In the rows, zero is written as 128.
One turn sends every row of this set to another row. A few are shown first. Where does it send the rows asked after them?
ful: [130 110 158 124 149 174 129 149 142 140 171 126 132 133 185 128 144 129]
nurit: [130 134 136 166 146 148 132 132 148 135 150 105 145 137 194 108  85 115]
murir: [104 114 146 163 142 201 121 115 127 105 164 128 133  98 131 111 114 138]
Vana: [128 108 176 142 143 146 139 122 141  76 117 128 116 154 124 119 118 118]
Gugi: [112 130 111 189 154 151 102 141 168  83 164 105 149 118 141 139 114  99]
vuse: [158 120 111 151 111 161 120 107 178 134 133 140 132 118 123 149 100 129]
bavi: [ 97 132 140 141 103 112 106 127 148 148 144 135 158 107 149 162  86 106]
Dom: [131 106 115 138 178 158 111 137 102 106 129 137 161 148 119 104 109 116]
Vabi: [122 100 132 143 118 125  82 133 116 111 119 145 187 112 169 130 140 120]
malop: [105 135 114 158 130  97 114 122 137  95 141 121 149 135  88 135 110 119]
beki: [121 122 138 150 160 163 141 126 160 117 119 130 129 124 209 127 144 135]
vuta: [ 90 140 170 110 157 159 113 133 136 108 110 108 134 104 122 160 113 128]
Nimun: [151 143 140 175 132 154 113 112 177 141 127 129 156 121 119 142 119  82]
fel: [ 90 134 136 166 130 158 148 142 163 108 130 164 148 130 141 102 152 159]
Kiro: [ 65 115 132 120 159 135 119 142 111 101 142 106 154 114 132 119 146 146]
Fon: [121 116 108 168 155 138 136 152 146 109 104 132 189  87 119 119 117 137]
Zor: [143 101 123 161 145 147 129 133 157  97 132 132 105  78 110 145 132 108]
ziput: [ 96  88 146 146 113 149 108 100 135  86 135 132 143 120 131 166 111 149]
Lapa: [121 120 127 139 140 150 131 119 117 131 143 137 153  81 142  74  91 114]
popa: [130 130 124 139 150 144 135 139 182 171 117 120 115 125 134 142 149 115]
makug: [116 131 139 168 132 143 112 124 162 116 135 155 147 166 135 163 161 112]
pufu: [135  95  88 177 155 157 114 111 148 123 144 150 141 127 169 111 141 125]
gak: [112 119 133 138 138  61 126 128 141 132 134 127 144 125 153 131 128 124]
rut: [111 113  96 128 136 147 119 135 154 123 151  98 170  83 143 100  87 131]
niru: [113 158 161 115 124 150 148 148 148 106 140 111 128 132 108 140 116 143]
foma: [116 120 113 111 139 103 111 147 145 129 138 137 180 158 162 135 119 107]
Vofut: [ 94 133 131 123 114 180 157 121 144 146 108 130 164  95 140 118 114 128]
zire: [100 118 180 162 147 136  92 163 155 102 157 131 139 128 173 102 138 124]
lunek: [124 104 127 143 134 117 108 139 126 135 158 125 132 115 121 124 186 119]
vurur: [119 136 132  97 150 131 124 136 113 125 123 104 106 136 146 124 104 115]

lunek moves to Gugi
popa moves to nurit
Vabi moves to Zor
Now these:
murir moves to Kiro
gak moves to Nimun
vuse moves to ful

One turn sends every row of this set to another row. A few are shown first. Where does it send the rows asked after them?
pamis: [125 146 117 117 108 102 114 147 140 126 144 159 159 101 121 145 116 138
 129 159 120 139 152 118 109 130 143 105 122  88 137 137 110 156 169 156
  81 139]
murev: [130 156 165 122  95 135  87 135 162 135 126 160 149 128 134 142  78  91
 156 157 156 136  94 100 120 108  79 117 123 126  83 169 123 115 135 146
 131  94]
Dasi: [120 158 183 120  85 122  86 148 157 112  94 125 130 130 134 136  87  91
 158 134 157 109 103 121 134 125 103 100 112 112  92 142 132 107 106 130
 163 107]
Vela: [152 165 122  90  96 125 144 125 151 152 138 133 122 116  88  90 101  59
 140 173 152 148 131 143 136 117 101  95 122 129  95 177 197 109 105 148
 123 110]
lela: [127 158 170 109  81 151  82 113 144 130 110 145 125 128 119 140 108  89
 152 150 171 120  98 107 135 118 111 120 120 124  85 156 121  93 144 128
 149 110]
nus: [130 157 139  91 105 129 134 125 152 118 141  90  98 110 106 103  88  75
 149 134 140 141 148 137 155 114  91 102 122  95  72 188 178 123 120 148
 119 124]
Tegur: [143 165 132 113 137  90 124 138 156  99 146 151 120  99 110 127 124 128
 195 176 110 133  97 139 136 139 114 117 105  94  74 115 180 112  95 155
 162 123]
tago: [144 135 138 103  86 130 145  99 173 133 136  99 105 120 105  97 106  70
 144 159 145 160 125 142 161 117 121 114 116 124  87 171 183  95 110 145
 110 122]
dotur: [131 122  96 108  93  97 159 136 145 132 138 163 154 107 107 109  95 141
 137 160 119 134 120 135 117 124 157  79 142  64 157 149 152 142 144 164
 118 159]
bez: [121 163 111 108  93 117 131 159 174 139 116 137 129 138  90 116  77 116
 130 134 142 125 122 131 126  96 188 125 102  78 131 142 130 159 127 185
  92 144]
zema: [114 117 104 101 102 117 142 157 130 115 121 144 155 137 124 139  91 125
 142 146 135 114 131 120 120 113 160  95 113  88 131 155 120 164 167 188
  89 146]
rupi: [120 138 141 110 109  76 162 144 133 136 141 149 179 114 111 110  93 149
 117 138 134 160  97 125  96 123 145 107 145  87 156 143 147 130 156 148
 131 144]
gol: [154 180 134 109 102  90 110 140 148 119 170 149 116  83 101 122 110 110
 192 168 137 145  96 128 144 139 111 131 101 131  62 140 175  91  97 143
 144 138]
Kini: [157 144 139 110 135 101 111 156 159 105 166 151 125 125 102 126 113 120
 177 171 128 117  85 159 122 128  93 141  82 130  86 130 172  84 105 143
 136 130]
nom: [146 159 145 119 101  83 113 131 155 119 166 148  95 101  99 124 118 125
 170 159 131 138  82 147 130 137 111 138  81 118  59 120 160  85 130 142
 141 135]
notiz: [129 150 107 101 131 104 139 144 143 124 148 127 172 149 109 148 108 130
 130 138 156 133 122 141 145 124 152 132 113  87 142 133 135 165 152 188
  86 138]
kagul: [112 124  99 107 102  98 118 121 133 146 137 156 157 133 105 111 107 123
 114 146 136 135 141 122 108 108 167  90 116  89 180 136 168 127 146 141
 126 130]
fabu: [126 122 126 116  86  86 116 177 114 115 133 165 144 132 104 119  89 152
 144 157 119  99 112 117 136 125 175  93  95  98 162 143 151 144 133 156
 115 152]
Famo: [105 162 168 110 100 121  88 119 129 108 125 149 144 126 132 143  94  99
 185 142 147 101 101  75 139 114 101 114 133 121  97 164 147 125 118 135
 151 103]
perar: [141 159 140  89 108  73 106 123 169  99 155 145 106  91  89 111 100 126
 187 149 143 120  97 178 126 129 106 128 109  91  85 133 165  92 115 147
 155 109]
Zuku: [126 136 146  95  87 117 116 184 135 117 133 135 139 115  90  99  76 162
 134 158 121 133 101 125 123 106 174 124 120  91 152 173 107 132 142 127
 121 143]
sib: [144 154 141 108 115  99 105 183 113 122 105 161 141 135  91 113  98 149
 100 150 132 136 124 113 146 121 175 114 112 105 153 163 162 137 133 164
 108 144]
Vovep: [133 147 132 102 102 137 135 110 172 128 125 117 124 115 120 111  97  68
 173 155 146 181 120 122 146 102 115 116 127 126  78 179 184  93  96 160
 132 128]
Biko: [113 170 156  95 103 144  78 123 139 119 128 132 148 117 127 140 107  90
 180 166 166 120  95 106 122 115 119 130 104 135  78 161 137  91 120 140
 155 107]
Poku: [127 144 119  79 109 103 146 118 148 112 113 108 120 115 115  95 106  73
 170 166 142 154 138 128 145 121 127  99 137 125  80 194 185 121 104 164
 122  93]
nur: [135 103 112 112 107  78 129 177 121 111 124 153 135 143 112 136 109 135
 138 132 108 154 137 134 141 113 151 109 102 129 157 129 146 133 139 158
  98 155]
davak: [131 147  86 104  96  93 168 164 143 139 155 129 140 132 101 118  91 133
 141 117 147 127  97 136 115 127 146 120 133  82 139 137 121 136 135 135
 134 182]

nur moves to kagul
Vela moves to murev
fabu moves to dotur
Now these:
rupi moves to notiz
Tegur moves to Poku
Dasi moves to perar
tago moves to lela
Zuku moves to davak
gol moves to Vovep

One turn sends every row of this set to another row. A few are shown first. Where does it send the rows asked after them?
Fosu: [171 137 162  99 127  73 138 107 156 130 104 149 167]
Zed: [148 152 158 124 174 138 130 144 180 119 114 135 155]
fone: [175 138 156 112 128  74 135  95 167 139  99 133 170]
giz: [115 110 157  91 151 129 147 164 212 137 121 119 174]
sed: [153 119 148 141 121 114 150 138 193 114 136 132 201]
pobo: [156 123 156 148 132 120 154 152 193 119 129 129 189]
batop: [108 119 128  97 131 133 181 127 192 154 129 130 110]
rit: [139 162 148  84 151  97 143 131 153 138  95 147 125]
ninev: [102 135 110  83 137 112 168 126 179 133 118 110 113]
robu: [158 148 134  85 175  97 149 137 173 135  91 145 121]
Vige: [128 134 120 126 115  80 194 111 172 160 101 115 125]
mapo: [138 130 123 120 109  81 180 101 176 152 110 108 119]
bon: [124 132 101  86 154 114 174 142 185 135 115 133 105]
kur: [122  69 124 123 121 123 156 140 186 164 126 124 158]
Med: [154 126 151 144 143 115 155 136 194 115 121 116 202]
Semu: [114  70 131 120 130 104 152 133 198 167 131 124 157]
zuvum: [163 141 132 106 181 133 139 140 194 107 117 136 148]
tofir: [140 120 120 118 108  84 178 107 169 159  94 103 121]
karus: [108  75 123 111 128 109 161 130 192 160 136 134 171]
kavep: [125 105 115  81 171 121 145 157 208 127 120 121 149]
loni: [107 104 132  99 167 138 129 143 203 138 124 112 151]
bufo: [178 133 149 103 120  89 142 102 149 129  98 141 163]
navog: [169 135 155 110 140  83 144  93 155 144  99 153 166]
zoti: [113  81 131 123 117  96 161 147 197 165 128 130 163]
fopar: [158 118 153 140 126 120 150 155 182 119 115 121 196]
fisiz: [142 124 126 135 107  84 176 100 174 167 109 120 120]
mipof: [167 154 166 103 148 140 143 118 183 108 121 141 158]
kep: [142 151 159  79 146  91 160 116 174 155  81 124 118]

loni moves to ninev
Fosu moves to pobo
Now these:
batop moves to kep
bon moves to robu
fopar moves to kur
Vige moves to navog
zoti moves to fisiz

